In the rows, 128 means zero.
A single turn carries every row of the set below to another of its rows. Some are shown first; where does it send the rows asked next?
Lub: [108 165 125 126 117  92 127 108 153  90 142 112 134 121 147 158  79 121
 134 138 139 115  98 109 145 145 175 153 128 132 139 145 101 164 145 138]
Biri: [111 145 117 132 119 102 129 103 161 119 138 147 133 135 139 159  97 121
 136 121 147  81 113 126 160 154 178 125 131 113 145 124 110 147 120 138]
mog: [118 153 105 154 168 102 132 141 137 126  98 111 144 103 145 150 102 124
 105 128 158 105 127 120 120 166 149 131 140 126 130 149 138 108 133 151]
fefal: [148 130 146 148 136 137 138 123 151 109  98 101 151 136 118 140  74 110
  95 122 131 119 100 143 115 160 146 111 127 131 111 134 125 135 130 155]
goli: [117 130 104 144 139 103 130 119 152 131 131 153 145 135 142 149  91 126
 126 104 155  85 128 118 145 170 169 115 138 117 141 127 124 135 109 139]
gumu: [143 143 156 146 131 140 137 125 149 104  98  91 144 125 112 142  72 115
  94 129 128 128  90 135 114 157 151 119 120 131 118 136 119 143 138 146]
ribo: [ 98 164 126 143 118 110 144 128 138 112 103 104 131  90 127 152  86 136
  97 123 126  95  86 102 123 160 180 145 126 130 166 137 117 162 143 130]
Fop: [112 138 110 143 158 107 139 144 146 145 110 144 140 109 134 142  95 138
 109 112 154  81 123 108 134 171 167 119 131 117 144 123 133 141 113 139]
kede: [ 96 162 137 121 146 103 141 159 141 129 101 105 138 100 130 137  91 142
 111 130 157 102 100 103 113 180 167 137 139 125 125 133 145 152 136 138]
favek: [102 170 131 126 141  96 136 138 145 106 119 100 129  92 140 151  82 135
 115 144 139 112  93  97 131 149 172 156 121 131 143 142 113 170 149 135]
zigum: [147 130 154 130 117 124 124 131 155 103 105  97 144 123 114 143  79 118
 105 131 100 124 101 124 117 138 152 105 129 115 125 142 123 137 140 129]
zoteb: [ 99 170 119 138 126 110 130 113 137 105 113  87 133 100 140 163 101 128
 112 141 148 121  96 117 126 160 167 152 121 123 150 153 113 134 163 134]
vasep: [ 93 169 148 108 104 105 130 112 155 101 129 121 134 128 140 161  89 130
 143 129 139 109  94 128 136 160 177 147 139 119 137 131 114 159 144 137]
mopi: [ 91 174 143 119 116 105 136 132 140 108 121 101 135 110 129 146  86 139
 121 128 153 122  88 104 120 177 179 150 132 127 136 139 122 159 148 129]
veti: [117 153 113 143 131 106 122  97 150 105 121 133 144 132 157 173 100 111
 136 121 140 109 125 146 139 149 154 139 142 120 141 144 109 114 137 154]
Kub: [148 124 137 140 117 123 138 120 143 115  99 100 151 136 116 134  86 113
  87 123 115 116 102 138 120 151 146 109 123 127 120 135 124 125 134 150]
mit: [108 162 130 142 103 107 126 111 152  89 129 121 132 109 133 166  77 126
 128 117 115 103  95 106 134 146 185 138 140 124 164 142 106 159 139 122]
lof: [102 153 115 138 155 106 126 146 143 116 102  84 136  88 143 155  99 133
 111 143 149 107 108 103 116 163 158 132 135 114 141 157 138 132 154 128]
Zoti: [109 153 117 140 164  98 139 156 136 121 110 108 142  92 144 138  77 139
 104 127 149 112 110  90 114 165 161 146 130 136 138 143 127 157 136 140]
pomiz: [101 153 123 126 119 110 116 102 154  94 126 107 136 117 154 180  97 121
 142 137 131 112 107 129 135 146 163 140 137 108 152 152 111 137 157 130]
lif: [115 131 105 138 172  98 140 150 144 132 104 130 150 110 158 141  83 130
 110 119 147  89 125 112 123 162 148 134 140 132 129 134 135 147 121 158]
lovos: [109 149 123 135 154  99 138 154 141 132 107 129 150 121 137 133  88 133
 117 111 163 102 122 112 114 185 160 127 152 130 115 132 147 131 117 150]
fur: [127 137 107 156 131  92 127 124 160 107 124 142 145 131 140 150  85 108
 127 106 132  75 125 117 141 152 168 109 162 127 134 139 131 131 106 145]
dema: [144 115 144 131 123 128 129 134 150 114  99  96 152 126 119 138  79 121
  98 124 104 117 104 126 111 148 145 102 130 114 126 139 131 137 140 133]
buke: [120 127 100 138 149  92 132 121 152 117 127 142 155 140 164 148  80 115
 128 111 146  91 130 125 137 159 152 130 147 131 126 137 123 141 118 161]
dopuv: [141 122 153 136 141 140 130 137 159 106  96  92 149 124 120 143  70 118
 105 129 122 116  98 129 109 155 146 102 133 118 116 139 133 148 136 138]
gonul: [147 139 153 144 122 136 134 111 155  98 108 101 147 139 116 146  73 106
 104 128 126 123  93 145 124 152 152 116 125 131 113 135 115 138 134 151]
vev: [148 137 148 140 118 128 136 126 141 114  95 100 146 123 112 138  82 120
  86 124 108 129  99 132 114 147 150 117 120 128 127 135 118 130 139 143]
vut: [109 156 134 122 112 100 126 107 155 104 135 146 145 149 146 158  87 118
 149 111 145 108 115 136 137 165 169 136 152 125 125 129 117 138 124 150]
Naled: [105 138 107 152 138 106 141 149 138 121 102 100 143  94 131 139  84 134
  94 114 139  85 102  87 115 174 171 123 142 128 151 145 141 152 132 127]
Lami: [114 143 114 124 125  90 128 103 160 100 137 134 141 140 161 159  86 110
 141 129 137  91 112 132 154 142 162 141 139 127 131 135 108 153 129 156]
nup: [101 170 133 133 130 106 134 133 148 122 124 119 122  95 121 150  95 141
 113 136 148 101  94  97 142 159 188 137 116 116 155 131 114 162 137 120]
Vuve: [152 140 148 140 111 120 133 117 149 105 107 101 144 135 111 138  86 110
  94 131 111 123 100 137 127 141 153 113 123 128 119 137 116 125 135 146]
tofif: [121 162 126 148 111  98 130 103 158  97 126 146 133 126 138 165  88 110
 130 115 119  83 109 132 151 138 178 131 147 129 149 132 108 140 119 147]
zude: [148 117 143 131 115 120 125 125 157 106 108  96 149 137 119 140  83 111
 105 130 106 112 105 131 123 141 149  98 134 116 118 142 130 133 135 136]
Pebur: [119 138 103 158 146  97 144 141 145 128  99 125 144 112 136 137  94 118
  98 112 144  65 115 114 131 166 164 115 150 134 135 135 143 133 111 152]
fom: [112 144 129 123 142  97 131 134 156 124 115 149 150 139 149 148  92 122
 139 112 149  88 127 136 131 169 157 123 160 122 116 124 138 131 112 158]
mesib: [107 163 125 134 110 103 125 107 154 107 146 128 127 121 127 157  90 128
 131 127 148 104 100 104 153 158 189 133 122 116 152 135 105 156 132 121]
bakev: [120 135 107 142 159 102 117 129 156 115 110 131 149 120 159 166  99 117
 135 122 141  96 138 132 129 151 146 119 155 112 132 146 134 111 129 147]
pab: [108 155 119 145 151 107 136 150 141 134 118 125 134  95 123 140  87 146
 105 118 157 104 111  87 126 175 178 129 123 119 151 133 128 149 126 121]
Kurot: [141 132 160 133 128 138 126 125 163  95 107  91 144 127 118 150  70 114
 113 135 117 121  92 132 117 147 152 109 129 117 118 140 123 152 141 135]
sezu: [145 119 152 136 132 136 126 124 165  99 106  99 150 139 124 148  72 108
 115 128 120 110 102 139 120 150 145 100 136 117 112 138 129 144 131 143]

bakev -> mog
fefal -> dopuv
Kub -> dema
Now these:
mesib -> Biri
Zoti -> favek
mit -> tofif
vut -> fom

A single turn carries every row of the set below to another of its rows. Some are shown first; where does it send the rows asked next?
roveg: [144 123 102 130 113 117 115 121 104 139 114 111]
pasef: [138 148 103 136 123 148 110 133 100 133 131  97]
lila: [169 137 139 123 130 135 117 142 139 115 116 127]
Felif: [135 124 135 121 126 132 138 126 107 106 101 109]
tubuv: [140 135 124 114 129 117 112 104 137 117 126 117]
mal: [120 136 120 121 124 120 149 140 120 129 130 156]
gemu: [147 137 150 122 136 116 108 134 104 121 151 111]
Gafa: [143 150 132 134 146 119 125 166 126 119 134 139]
rabal: [141 127 110 145 150 155 119 141 116 111 119 131]
Ped: [120 135 129 116 139 157 145 155 106 119 148 124]
lus: [114 145 123 130 145 128 141 150 112 112 152 126]
kep: [141 135 119 116 122 130  94 124 112 152 145 135]
let: [148 109 138 103 115 120 144 133 121 123 123 130]
rel: [120 144 115 124 131 154 111 133 104 152 125 111]
zim: [154 150 135 131 101 132 144 149 112 140 130 128]
lovut: [147 139 128 114  98 121 133 160 102 128 115 131]
vimor: [146 117 121 138 123 143 130 113 105 106 114 120]
nagu: [120 125 121 105 150 120 115 132 118 127 152 107]
rapab: [134 143 131 124 157 150 103 150 124 141 131 125]
Leb: [131 149  93 107 105 135 122 149 120 136 128 131]
fodi: [130 111 113 110 135 135 126 127 115  96 139 139]
Tur: [151 140 116 120 114 115 132 151 121 140 163 129]
Berom: [119 125  97 124 131 152 148 132 119 136 133 122]
Disot: [157 144 148 111 124 129 114 131 130 125 152 112]
pokup: [149 137 114 126 125 139 111 159 111 127  94 127]

Felif -> pasef
Berom -> nagu
Now these:
mal -> tubuv
pokup -> rabal
Disot -> lovut

A single turn carries every row of the set below to another of its rows. Some are shown first; where does it send the rows asked next?
faf: [124 139 122 129 129 141 116 116 143 149 127 106 125 132 144 140]
Kaba: [133 140 129 135  95 116 131 119 116 115 139 111 155 120 137 110]
dozu: [122  91 124 124 127 123 124 135 151 125 124 111 129 118 130 112]
mutos: [136 122 114 125 112 111 129 142 111 128 152 131 140 166 118 125]
Kekoz: [121 107 127 141 133 135 107 151 132 141 130 124 134 134 148 144]
Figum: [111  88 125 127 127 121 131 111 140 118 120 143 134 145 129 116]
fosa: [142 136 120 132 158 107 152 129 113 120 122 126 127 114 123 111]
zukem: [111 155 117 138 136 104 124 125 108 111 127 149 138 131 132 117]
dip: [138 147 115 119 128 133 115 127 125 156 119 130 125 112 134 143]
von: [133 110 137 107 113 126 122 146  92 128 126 140 129 150 116 133]
Gesep: [147 130 129 135 103 131 133 129 101  98 134 130 152 131 149 123]
Sot: [123 130 128 142  96 147 157 131 138 122 138 118 145 139 130 117]
Lazoz: [153 121 109 119 134 123 163 137 124 105 131 133 117 127 125 143]
Luta: [123  80 121 119 118 122 129 131 128 120 125 149 130 125 123 144]
par: [138 110 112 144 122 135 122 146 157 128 136 121 123 134 119 139]
ris: [121 125 141 152 112 142 141 148 127 100 142 123 130 132 114 147]
mopir: [141 117 124 111 128 114 128 112 130 113 127 152 123 112 100 132]
vaf: [138 127 130 136 133 134 109 145 129 123 117 120 128 127 139 166]
vozok: [122 149 144 121 119 128 121 136  94 103 109 142 136 128 133 127]
rafeb: [114 153 127 135 104 146 158 113 129 124 119 125 126 133 122 132]
zoni: [147 120 126  99 136 133 139 126 131 117 110 145 125 109 137 134]
Ses: [137 120 127 136 137 109 130 119 121 136 126 129 149 152 102 105]
dez: [108 117 115 139 133 107 158 126 147 117 126 111 127 125 138 116]
ronod: [105 144 136 132 127 125 122 111 114 123 136 106 129 129 125 157]
divi: [152 125 123 128 139 107 145 152 106 108 140 115 137 112 128 125]
nefi: [119 101 114 134 111 128 122 132 101 157 132 144 124 129 121 131]
neke: [127 146 121 128 134 131 138 123 153 130 111 149 127 121 143 145]
Memum: [120 125 125 132 121 140 123 120 102 118 127 109 125 151 128 163]
remod: [107 141 136 135 128 138 158 136 140 130 111 122 131 112 143 121]
kovug: [109 119 129 133 128 120 122 128 103 146 136 158 127 108 130 134]
bupen: [139 127 137 136 153 114 132 123 112 117 126 153 149 144 116 116]
Sev: [140 103 125 131 143 110 159 142 120 130 129 117 137 150 132 114]
pif: [128 125 114 127 131 116 159 127 114 130 119 110 141 138 154 104]
Nelav: [101 139 111 133 119 113 111 120 123 132 155 117 128 142 128 121]
Vogif: [135 146 130 147 109 140 149 141 124  97 126 135 140 111 120 134]
vel: [120 126 139 119 104 132 117 133 113 129 149 107 135 148 119 107]
setif: [146 118 126 132 119 152 150 161 126 121 133 116 120 123 116 135]
Lege: [129 138 117 122 116 116 120 140  98 114 125 148 132 149 132 158]
palo: [ 96 136 136 124 131 121 112 120 107 129 130 132 126 121 123 101]
Tege: [114 111 111 115 125 124 130 102 132 131 128 145 120 104 120 122]

Lazoz -> zoni
mopir -> dip
Gesep -> bupen
Now these:
zukem -> palo
faf -> Sot

A single turn carries every row of the set below to another of its rows. Some are shown first; where does it send the rows asked next?
begub: [120 109 155 105 142 118 139 121 108 134 140 132 139 129 119]
fepi: [147 149 122 155 120 127 121 121 132 124 111 141 125 135 122]
Kos: [126 125 101 139 139 131 147 140 128 155 137 144 122 136 151]
Rolu: [114  99 123 126 129 139 125 118 126 132 137  87 133 118 135]
pebus: [123 112 158 130 144 119 142 140 120 109 148 138 136 128 125]
zilu: [126 105 134 124 129 116 132 134 133 102 130  94 121 115 122]
ser: [128 155 116 134 113 118 114 125 132 121 130 153 136 130 149]
noli: [111 104 142 124 146 142 136 117 112 144 150 124 148 132 139]
dinu: [109 106 149 141 138 141 133 132 116 129 158 133 146 128 138]
gasu: [147 150 127 152 126 127 124 118 127 130 113 149 129 139 123]
Suzib: [149 147 114 143 124 127 122 109 130 135 103 129 125 136 123]
funir: [113 101 129 117 141 141 132 109 117 146 140 101 142 128 138]
Fode: [119 109 155 128 122 116 131 142 121 106 144 124 127 116 115]
kelus: [111 101 130 142 121 138 123 133 130 116 144  96 131 114 134]
doko: [129 155 116 126 120 119 116 118 127 130 130 156 140 134 150]
nit: [131 151 103 118 117 118 113 110 131 133 119 134 135 130 150]
nesur: [148 150 124 145 130 128 125 111 125 138 110 147 132 142 124]
Kinu: [149 148 118 140 129 128 124 107 126 140 105 137 129 140 124]
nev: [128 104 129 106 140 118 137 117 126 121 124  91 127 123 124]
vules: [109 105 143 149 125 139 127 140 125 115 155 118 137 119 135]
dade: [127 122  90 136 131 129 142 138 134 151 128 123 114 129 149]
Pel: [124 109 149 136 131 117 135 146 130  96 142 118 126 118 123]
funoz: [130 151 103 126 110 117 110 117 135 124 120 131 130 126 148]
dul: [148 147 117 151 119 127 120 116 133 127 105 131 123 134 122]
Dunu: [127 123  94 133 138 130 145 135 130 158 131 132 119 134 150]
sego: [125 124  99 151 128 129 142 151 136 140 137 137 115 128 148]
kadi: [125 110 153 112 155 120 147 123 113 128 142 135 142 135 128]
tobi: [121 106 142 120 118 115 127 135 125 108 133 103 121 112 114]
kel: [118 110 161 121 134 117 136 135 112 119 147 139 135 125 118]
Difu: [128 107 138 100 153 120 143 112 116 134 130 112 137 132 127]
lav: [125 126 104 148 134 130 145 148 131 146 140 146 119 133 149]
dizuk: [126 123  92 145 127 129 140 146 138 142 131 125 112 126 148]
Gakar: [122 106 142  97 138 118 136 113 112 136 130 110 133 125 118]
Gake: [129 153 110 134 108 117 110 125 136 118 126 140 131 125 148]
dinot: [130 153 110 118 122 118 116 110 127 137 124 146 139 135 151]
Zubes: [122 104 136 105 126 116 129 120 121 123 127  96 124 116 116]

Suzib -> Kinu
doko -> ser
Now these:
pebus -> Pel
Fode -> tobi
Rolu -> funir
dade -> Dunu

A single turn carries every row of the set below to another of its rows. Some are shown first; where does it send the rows asked next?
Ful: [117 127 146 127 138 128 120 127 101 132 103 114 112 125]
mag: [131 105 104 131 123 122 115 126 145 125 118 123 140 108]
Fuze: [119 126 156 124 136 133 124 128 106 133 107 117 107 120]
nenub: [154 151 138 126 112 114 142 137 123 152 126 129 111 119]
gif: [117 153 129 107 137 124 137 130 145 120 142 141 138 146]
Vas: [161 151 133 130 116 121 129 139 120 150 135 138 110 127]
Sura: [144 109 134 127 148 143 153 120 134 111 150 117 130 118]
Tamu: [153 151 124 125 108 111 143 132 122 148 132 138 109 125]
Danof: [128 153 127 115 147 115 133 123 146 122 139 141 141 148]
Fiva: [126 152 129 110 136 120 139 129 141 115 131 150 132 154]
Migov: [142 136 123 137 150 131 120 102 124 119 120 102 110 126]
vub: [152 151 133 127 109 111 137 132 117 145 137 139 110 119]
rebi: [147 111 125 121 144 149 149 123 126 121 157 119 134 131]
pava: [115 131 139 115 130 138 117 135 104 133 102 114 110 126]
Pilu: [158 138 119 101 123 148 139 142 112 113 136 131 132 115]
nos: [104 132 115 120 135 122 159 133 124 130 125 136 105 134]
Piz: [137 102 108 121 126 119 117 122 144 133 106 125 139 112]
zag: [121 148 131 106 138 127 132 134 138 112 140 139 141 152]
Vuzi: [141 116 161 118 115  99 131 126 138 129 130 129 128 113]
Nuga: [116 125 144 117 143 132 113 123 109 133 106 117 107 113]
lut: [156 136 119  98 118 145 133 144 113 114 136 124 135 119]
ruge: [145 141 120 133 154 126 122 100 123 122 121 104 114 122]
Zar: [129 120 124 133 130 146 116 129 148 150 123 142 149 135]
difit: [128 100 106 119 116 120 128 122 141 130 111 127 132 104]
tedum: [150 112 125 125 146 154 148 129 138 116 149 117 126 122]
zanuf: [131 112 107 120 128 115 115 119 145 128 105 121 140 107]
geka: [101 135 119 121 138 117 157 140 125 130 124 134 110 133]
rom: [145 115 155 115 115  95 127 126 135 134 132 127 123 114]
gukek: [150 108 122 132 146 151 144 127 134 125 153 122 127 119]
dife: [129 120 125 138 135 145 113 135 146 149 125 145 142 136]

Tamu -> Fuze
tedum -> gif
Now these:
Nuga -> mag
dife -> lut
geka -> rom
pava -> difit

